In the rows, 128 means zero.
Each path below is one point turned by a fixed rotation once a step. After each direction that follows a path, write how fast that rotation turns it, in deg/step (0 if it stays still).
Each turn is a multiple of 5 degrees from 10 to 175, or 0.
Each row of a path follows its step; steps can be skipped.

step 4: [126 124 107 128 122 138 127 136 111 127 131 117 132 129 132 139 126 111
 126 120 127 128 135 138 120 131 118 124 134 135 129 129 136 130 140 118
 131 134 116 129 139 139 121 138 134 117 127 129 120 138 131 136 125 128
 141 134 137]
step 7: [133 116 131 138 122 133 150 126 118 136 127 137 127 126 142 137 136 112
 127 137 122 123 144 126 131 125 129 111 134 137 117 131 135 121 139 123
 129 134 129 121 124 134 127 125 131 111 125 138 136 135 130 126 119 129
 129 135 124]
step 9: [134 129 118 137 123 139 132 134 120 122 138 139 123 121 134 122 118 120
 134 122 133 137 150 124 123 136 132 115 145 127 127 128 132 121 132 113
 131 139 136 134 133 120 122 125 142 116 121 140 128 129 126 134 127 119
 124 126 123]
step 13: [121 123 141 132 127 128 134 118 122 143 126 121 119 119 128 125 132 121
 126 126 129 132 141 121 131 138 129 111 144 137 145 130 128 108 131 118
 135 121 137 130 124 123 126 120 145 119 129 128 130 122 119 119 124 136
 129 133 127]
step 17: [121 126 114 129 122 135 128 120 110 140 131 124 123 123 134 141 116 122
 120 130 139 136 133 138 129 131 120 116 139 133 141 127 125 127 132 111
 124 135 124 131 134 134 119 113 140 119 136 135 125 131 140 127 131 121
 131 128 129]
step 19: [132 127 128 122 122 137 127 130 125 125 137 113 127 119 128 131 124 115
 111 120 137 120 128 140 125 131 132 125 146 130 139 135 124 114 130 113
 132 127 139 129 137 137 127 135 146 133 134 131 117 127 136 129 125 140
 130 131 115]
step 21: [132 119 121 134 123 130 129 123 112 141 124 116 123 133 134 138 135 123
 127 115 125 120 129 135 129 141 127 117 131 131 144 136 122 117 139 117
 124 125 121 122 123 125 119 131 131 127 121 117 115 125 128 132 123 139
 140 147 123]
step 26: [134 123 134 131 127 141 138 126 121 131 129 132 118 119 138 126 138 111
 135 122 113 121 146 121 121 137 123 116 141 129 127 132 138 123 135 131
 133 130 138 129 126 119 119 134 135 117 123 128 135 127 114 128 117 138
 137 134 132]
Directions:
[131 127 126 130 125 127 131 127 130 124 129 132 133 128 126 126 127 125
 131 127 127 129 132 125 129 126 129 127 127 128 124 129 131 127 128 128
 133 128 128 126 126 125 127 126 129 129 125 125 127 125 126 127 127 128
 131 127 131] | 20
[132 129 131 127 127 131 129 127 133 127 128 129 131 130 128 128 128 126
 126 128 128 132 125 131 127 129 129 126 129 127 128 125 128 125 127 130
 125 130 126 133 131 128 124 126 131 129 127 127 128 131 131 129 131 123
 129 130 128] | 135
[126 123 128 125 127 128 130 126 127 127 128 129 126 126 129 124 129 127
 128 131 125 128 129 125 127 129 128 124 128 126 129 131 125 127 130 131
 132 133 125 132 130 126 128 126 130 128 129 131 132 127 128 130 127 129
 126 126 124] | 170
[131 133 126 130 128 131 126 124 126 128 127 132 126 125 125 128 126 128
 126 127 128 128 132 127 131 126 124 129 127 123 128 125 127 130 126 128
 128 130 130 128 133 128 127 126 126 131 130 130 129 127 128 127 129 129
 129 130 126] | 130
[131 125 127 122 128 126 125 129 126 126 122 125 129 126 128 129 127 128
 130 126 127 128 128 128 125 126 128 130 130 127 124 126 126 130 128 131
 129 127 128 131 127 129 126 130 127 128 129 128 130 131 122 125 128 126
 130 129 131] | 175
[129 128 129 130 127 125 130 126 130 128 126 127 126 129 130 128 125 128
 123 132 128 127 128 128 134 124 125 128 130 131 125 129 127 124 127 128
 128 128 127 127 125 130 129 126 130 128 134 127 128 128 129 123 126 126
 124 127 129] | 65

step 2: [137 125 133 124 128 128 128 119 125 124 131 125 124 124 123 125 111 130
 108 117 140 115 125 127 123 128 113 121 122 121 129 128 133 120 126 133
 145 109 119 133 110 124 118 121 121 132 117 134 120 134 130 136 120 121
 121 131 140]
step 3: [147 120 128 135 120 131 135 127 126 124 116 140 135 129 133 134 120 123
 121 130 143 122 152 139 141 130 125 122 126 131 116 135 121 138 116 122
 136 135 117 138 113 133 122 128 116 133 129 119 130 129 127 129 132 127
 122 124 123]
step 11: [132 118 131 128 129 129 113 126 113 131 124 132 115 128 140 127 111 131
 128 134 145 109 132 136 134 131 125 131 124 125 128 134 115 115 139 124
 138 128 120 130 126 134 150 140 124 131 124 135 135 138 137 137 126 127
 128 128 134]
step 16: [131 138 135 127 117 135 122 133 117 140 128 140 110 129 132 128 115 135
 114 121 137 131 135 136 129 119 119 136 125 137 125 124 136 142 127 127
 151 136 116 130 115 131 129 130 112 123 131 130 128 122 136 123 131 122
 130 132 134]
step 20: [133 126 132 125 132 124 128 121 123 126 135 134 141 129 127 139 116 137
 108 122 144 123 130 142 140 134 111 122 124 124 115 125 132 127 124 131
 141 127 125 127 116 146 122 137 124 131 111 125 122 130 125 143 134 127
 123 124 130]
step 22: [135 128 118 114 128 131 125 126 120 118 147 132 126 113 128 126 123 116
 121 127 147 112 132 132 134 132 111 121 115 136 133 143 135 132 126 130
 134 130 115 143 130 129 126 129 127 129 134 120 122 138 125 129 138 126
 127 115 127]
step 25: [133 130 133 126 127 129 127 123 122 126 123 130 124 128 117 126 124 124
 105 134 147 114 143 112 142 130 131 117 122 132 131 123 122 130 135 129
 139 134 113 134 131 119 125 145 117 129 123 116 124 132 123 131 130 130
 133 143 135]
step 26: [138 115 128 118 122 144 138 119 118 118 128 124 125 132 131 129 125 124
 138 126 132 123 134 134 135 112 122 130 121 134 128 132 136 118 125 125
 126 138 122 145 130 141 129 139 121 143 128 124 144 138 128 140 132 125
 123 145 136]
Directions:
[131 122 123 126 130 124 127 129 127 130 129 129 127 129 129 127 129 122
 130 128 128 124 129 129 124 127 130 128 127 127 127 128 130 129 126 128
 129 128 132 125 128 125 127 132 124 129 128 131 130 128 127 128 131 126
 129 128 126] | 95
[132 128 127 124 128 129 124 123 129 126 124 129 130 131 131 130 127 128
 127 128 126 128 129 131 129 130 127 127 127 127 131 131 125 129 128 128
 126 127 129 127 130 127 128 126 127 130 128 130 123 128 127 127 128 125
 129 122 130] | 40
[129 126 126 130 127 125 125 125 129 126 130 127 127 126 129 128 134 130
 128 128 126 126 125 127 126 129 123 128 128 129 128 127 130 124 127 126
 131 132 128 131 128 130 128 126 131 133 128 130 130 132 128 130 130 130
 128 125 130] | 160
[126 131 127 126 128 123 128 131 124 128 131 128 129 129 128 127 129 128
 127 128 127 129 126 125 127 132 128 131 125 132 125 129 129 131 129 128
 125 129 125 130 131 131 129 126 127 127 129 131 124 127 127 127 133 124
 127 127 126] | 45
[129 126 128 128 128 129 132 129 130 128 129 127 129 125 131 130 126 127
 129 127 132 132 127 123 130 127 127 128 125 124 129 128 123 127 130 126
 127 130 131 132 129 127 123 130 127 127 129 129 125 133 127 128 132 129
 127 129 129] | 20
[127 133 130 128 130 130 129 127 130 126 129 126 130 129 130 126 130 128
 130 125 129 127 130 129 129 125 130 131 130 129 122 127 128 126 130 125
 128 129 127 124 130 128 126 130 126 130 125 126 129 133 125 130 128 125
 129 124 126] | 130
[127 131 125 128 129 126 129 128 128 130 128 127 127 133 127 126 128 131
 122 125 127 128 131 126 126 130 129 127 130 128 131 123 129 131 128 124
 127 128 130 128 126 125 127 128 130 128 130 128 126 132 124 127 126 127
 130 130 131] | 170

step 0: [132 126 130 132 120 124 141 143 124 120 136 119 116 138 130 142 129 132
 127 143 121 145 115 127 136 132 129 121 130 132 115 136 129 131 137 129
 116 119 130 137 117 114 131 128 118 118 123 138 139 122 119 123 132 127
 127 138 116]
step 7: [115 122 127 130 122 135 113 123 123 118 129 129 128 118 128 115 135 124
 130 124 140 119 140 124 130 134 138 137 114 140 138 128 122 117 110 132
 133 140 131 122 128 124 117 133 135 132 139 117 119 128 130 137 107 121
 127 126 124]
step 8: [139 131 133 132 125 131 133 122 118 129 125 131 136 128 132 126 126 139
 154 148 148 130 129 122 134 119 121 132 127 132 123 132 130 126 121 134
 126 122 130 136 146 133 134 122 143 115 123 128 123 111 121 128 125 118
 127 133 130]
step 9: [119 139 135 127 114 142 144 121 122 125 117 109 130 129 125 107 137 133
 117 122 120 145 127 133 130 139 120 122 125 133 110 134 134 127 132 134
 117 129 133 123 124 127 117 126 130 118 136 132 121 122 127 120 122 122
 130 131 123]
step 12: [126 124 137 126 123 133 138 136 123 117 128 110 128 135 140 125 130 132
 110 115 122 133 128 125 129 125 142 126 107 114 120 137 146 124 130 131
 143 121 119 136 123 128 130 127 133 135 139 130 119 120 122 136 128 133
 128 123 117]
step 13: [123 119 122 118 113 120 120 116 134 115 128 143 126 125 115 134 128 115
 135 129 139 132 125 133 125 124 135 122 111 126 114 122 131 112 123 134
 137 136 120 126 128 125 144 128 128 129 125 130 143 116 136 132 118 131
 136 124 128]
step 16: [127 123 121 131 130 114 114 131 129 113 143 134 117 128 125 136 127 121
 135 141 137 136 125 119 133 120 132 136 127 140 142 139 124 129 116 136
 131 131 124 139 133 118 139 138 124 134 123 118 140 139 120 134 121 136
 143 128 121]
step 20: [131 128 136 134 142 134 136 136 117 139 137 117 139 138 133 123 148 123
 138 125 122 130 139 119 126 140 124 121 142 136 126 130 121 135 128 130
 127 120 144 135 128 123 126 121 139 138 136 138 114 122 112 130 132 127
 137 127 128]
Directions:
[130 128 126 129 130 127 131 125 127 131 128 125 131 125 130 128 132 127
 134 127 128 126 130 128 130 131 127 132 126 129 132 127 127 129 127 128
 128 132 127 131 127 127 126 127 126 126 132 128 128 131 128 125 130 125
 131 128 128] | 25
[128 125 127 130 125 129 132 129 127 131 131 127 129 132 124 130 125 128
 126 124 131 127 128 126 128 132 126 125 128 125 129 125 127 127 129 126
 132 130 126 129 127 128 131 128 129 131 130 128 126 125 127 123 131 131
 130 127 128] | 40
[128 128 131 131 128 128 124 128 126 130 127 128 129 128 131 129 129 125
 127 129 128 128 130 125 126 133 127 130 131 125 128 134 124 128 126 124
 126 128 129 126 126 126 130 126 126 129 124 125 130 128 125 126 126 129
 128 127 133] | 25
[127 127 126 126 129 131 127 130 128 125 129 128 128 128 129 127 125 127
 133 126 130 130 128 129 127 128 120 131 131 127 127 127 125 130 128 127
 128 126 129 125 126 126 128 129 130 127 131 126 122 128 128 130 126 128
 126 126 126] | 25
[128 127 124 127 130 127 130 126 126 127 127 125 126 128 127 126 124 133
 126 127 130 131 127 129 128 129 128 129 127 127 125 134 131 130 132 125
 130 128 125 126 127 128 129 127 125 125 127 127 127 132 128 128 126 128
 133 131 128] | 115

step 3: [121 117 111 143 131 145 140 135 126 126 138 129 146 123 123 122 134 142
 127 130 126 126 132 140 140 131 130 136 134 135 141 130 122 135 132 136
 135 112 122 133 121 122 127 126 137 127 118 121 129 121 124 136 133 129
 128 135 122]
step 6: [124 127 127 131 130 136 130 135 134 121 121 122 128 112 122 122 131 137
 132 132 126 125 141 130 119 124 128 133 121 137 137 122 114 137 123 127
 137 133 133 124 129 120 106 125 123 132 135 143 144 116 125 140 129 148
 122 130 131]
step 7: [118 133 125 119 112 120 142 133 138 124 118 132 132 123 115 141 111 138
 126 126 143 127 131 125 120 135 132 127 119 129 115 123 121 140 126 136
 123 128 133 131 135 133 137 134 124 116 125 119 128 121 124 125 118 128
 115 134 118]
step 10: [117 121 115 121 121 138 122 124 135 118 133 128 117 117 139 134 114 133
 123 132 127 137 122 125 131 145 113 135 117 138 120 141 121 131 131 126
 126 119 120 135 127 131 128 132 136 112 137 121 119 130 123 121 135 137
 124 132 134]
step 12: [123 118 113 122 118 127 134 125 146 131 127 121 136 116 133 129 124 131
 132 138 132 137 131 124 117 136 130 133 111 123 114 121 134 142 137 134
 122 130 123 127 127 136 132 123 116 124 132 130 132 133 116 119 125 149
 121 124 126]
step 14: [121 124 133 119 124 140 142 120 139 120 127 126 145 123 128 130 119 128
 126 135 122 136 140 140 116 125 138 131 125 126 133 114 135 130 117 133
 124 124 133 129 122 117 123 119 138 131 134 137 139 135 109 133 122 142
 130 121 130]
step 22: [121 123 122 128 123 135 131 122 137 125 128 112 127 130 121 126 133 134
 131 123 137 138 139 133 126 134 133 130 114 125 135 131 134 141 110 140
 118 120 130 140 139 124 139 128 119 130 143 119 133 123 109 123 125 138
 129 118 131]
step 23: [120 131 121 134 137 116 121 134 137 123 124 121 122 112 121 126 116 131
 131 134 119 136 135 122 133 138 118 144 120 140 140 143 122 130 122 135
 124 126 130 111 128 130 127 123 127 116 125 134 136 126 139 135 122 136
 113 129 125]
Directions:
[126 125 126 129 127 128 133 127 127 128 132 129 122 129 129 129 129 123
 130 127 132 127 128 128 126 128 128 126 126 127 130 130 128 128 123 124
 128 129 131 129 128 126 129 130 133 127 128 127 126 127 126 126 128 126
 131 130 130] | 130
[128 129 126 128 126 126 124 127 131 128 130 126 128 132 128 125 129 128
 130 130 123 127 127 129 131 131 125 124 130 126 131 130 128 126 127 129
 125 123 129 131 130 124 128 127 129 127 129 128 126 126 126 127 132 128
 124 130 129] | 60
[130 131 128 127 126 127 129 123 125 130 132 128 129 128 129 132 127 126
 128 129 128 126 128 130 129 129 130 129 125 127 121 127 131 131 124 132
 127 128 126 130 130 127 127 129 125 127 130 128 127 128 127 127 129 127
 126 127 128] | 145
[130 128 125 127 125 127 130 123 130 128 129 128 126 130 128 129 128 124
 127 132 127 132 129 128 125 126 126 127 129 126 127 131 128 126 133 130
 128 126 127 127 126 126 128 124 127 125 127 130 129 132 129 131 127 128
 133 125 128] | 25
[130 128 133 127 126 127 130 131 127 129 126 128 129 126 129 133 123 128
 124 130 128 125 126 129 130 130 126 129 130 126 131 129 127 126 127 127
 130 123 129 127 131 130 127 124 130 126 127 131 128 129 124 126 126 125
 129 127 130] | 110
